Which row each row swaps with, under one turn or mirror
Fusez: [  1   3   5   3 -10  -6  -2  -8   4 -14 -10   1  -5   4  -6 -15   7  -8]
Nobuf: [  3  -8  18 -14 -14  -1  13  -2  11   4  -1  -9   0   2   2   1  -7   2]
nili: [ -1  -2   2   0 -17  -3  -2  -6   8  -9 -10   3  -4   2  -6 -16   4 -10]
gibip: [  3   1  13   1 -25 -10   8   4   2  -5  -7   7  -6  -6   5   0  -4  18]
zom: [  2   1  19  -9  -9 -16   3  12   2  -8  -3  10   1  -3   1  -8   7  -4]
bula: [ 1 -7 17 -4  0  5  0  8  6 -6  2  1 -3  9  5  7 10  8]
Liri: [  5  -8   9  -3 -23  -8   7  -4  -5  -7 -11   4  18  -4  -3   0   1   5]
kobi: [  1  -5  16 -11 -11   7   9  -2  14   5   0  -3   1   2   1   6  -6  -1]
gebav: [  1   1  18 -10  -8 -16   0  13   5 -12  -5   7   0  -3   0  -3   1  -1]
Neviz: [ -1  -1  21   0  -8 -15  -2 -14   7   9   0   5   6   5   4   4   1  -2]
Pel: [ -6   3   4   0 -15   1   0  -9  -1  -9  -2  -3  -8   7  -2  -6   2  16]
Sidir: [  3  -6  20  15 -20  -3   0  -2   6  -5  -2  12  -8   3  -5   2   7  -7]
Gorip: [ 18  -7  12   1 -12   3   3  -4   5  -7  -1  10  -1   7  -4  -6  -7 -11]
tonub: [ -1  -2  14   1 -26  -5   7   6   5 -10  -3   5  -9  -5   2   2  -4  17]
Pato: [ 12  -8  11   1  -1  -1   6 -12   4 -10   2  14  -1   6  -8   8   1   0]
kezof: [  3  -5  10   5 -11  -4   2  -8   9 -13  -6  11  -2  -6 -11   2  12  -9]
kezoz: [  2   0  23  -5 -11 -16   1  -9   8  11  -6   8   6   3   3   0   1   4]
Vovo: [ 10  -7   8   3   0  -2   7 -14   3 -10  -2   8  -4   6  -9   4  -4   5]
veta: [ 2 -6 15 -3 -1  5  1  6  5 -5  5  2 -1  9  5  9 12  9]
doke: [ 10  -1  16  -1 -19  -6   3  -2  -6  -2  -9   8  10  10   6  -1  -2  19]
gozaz: [ -3   2   3   2 -18   1   5  -8  -3  -2  -9   0  -5   9   1  -8  11  17]
tadil: [  5  -7  12   0 -26 -14   6  -8  -4  -9  -9   4  15  -2  -2   3   0   7]
der: [ -1  -6  14 -13 -12   0  13  -4   8   2  -3 -10  -3   5  -1   4  -9   0]
Vad: [ -2  -4   5   2 -16  -7  -2  -7   8  -8  -8   4  -1   3  -7 -16   8 -11]
Geb: [ -6   2   3   0 -14  -1   6  -6  -2  -6  -6  -4  -6   9   1  -7   7  18]
nep: [ -4  -3   1  -3 -15   3   6  -5  -3  -5  -5  -2  -1   2   3 -10  11  15]
vimep: [ -6  -2   3  10 -15   0   0 -12  -5  -2  -8   0  -2   8   3  -6   8  15]
venan: [ -4  -4  16  -2  -9 -12  -3  -9   9  12  -3  12   7   0   4   0  -1  -3]
gozet: [ -6   2   3   2 -15  -2   6  -6  -5  -2  -6  -1  -1   3   3  -6  12  17]
mor: [  7  -5  12  -1 -25  -8   2 -10  -4  -3  -9   4  16  -4   0   5   0   7]
Zonip: [  2  -9  17 -13 -11   0   8   4  12   0  -4 -11   0   6  -2   4  -4   0]
tirik: [  1  -4   8   1 -22  -4  -2  -7   2  -7  -8   2  -2   2 -11 -17  12  -9]
muze: [ 13  -8  11  -2 -10   4   3  -4   6 -10   0  15  -1   5  -3  -6  -8 -10]
mubug: [  0 -11  15  -7  -2   6   1   6   4  -3   4   1   0   7   2   5  11   9]
kapa: [ -1 -11  20  -1  -2   4   1   3   4  -5   3   3  -1   7   3  10  10  10]
vobun: [  9  -6  12 -10 -22 -11   8  -1  -3  -9  -9   4  16  -2  -3   5  -1   8]
riri: [  0   1  21 -11 -11 -16   7  11   4 -10  -7   9   3  -3  -3  -2   1  -4]
Vobe: [ 10  -2  13   0 -20  -4   1  -2  -6  -3  -6   7   9   7   8  -1  -5  20]
sur: [-2 -9 19 -3 -5  5  3  6  0 -3  4  4  0  7  4  8 16  6]
migid: [ -1   0   9  -2 -18  -4  11  -2   0 -11  -9   0   0  -5  -2   7   7  22]
sen: [  1  -3   4   2 -12  -4  -1  -6  10 -11 -10   0  -6   0  -8 -15   5 -10]
pomud: [  4   3  19 -10 -11 -17   3  12   5  -7  -5   7   3  -4   0  -5   6  -4]
gek: [ 15  -7  12   2  -7   0   9 -14   5  -9   1   6  -7   0 -10   4  -5   1]
Dero: [ -4  -6  20  -3  -8 -18  -3 -14   4   9  -4   6   5   5   3   1   4  -1]
zomok: [  1  -6   4   1 -17  -5   3  -5   4 -10 -11   0  -7  -2  -8 -16   0  -8]
dod: [  3   6  20  -9  -9 -19   1   8   2  -7  -8   8   2   0  -3  -4   4  -5]
zuguv: [  3  -5  18  -9 -12   1  13   0  11   7  -9  -7  -3   7  -1   3  -8   5]
zigo: [ -3   0  19  -3  -5 -16   1  -8   2  10   1  11   4   2   3   2   6   0]
bib: [  9  -9   9   4  -7   1  12 -16   4 -12   3   5  -6   5  -9   7  -2   3]
Botap: [  5  -7  15  14 -18   4  -1  -2   8  -5  -2   9  -7   3  -1   4   7  -8]

Zonip is swapped with zigo
tonub is swapped with Sidir
Vovo is swapped with Liri
kezof is swapped with migid

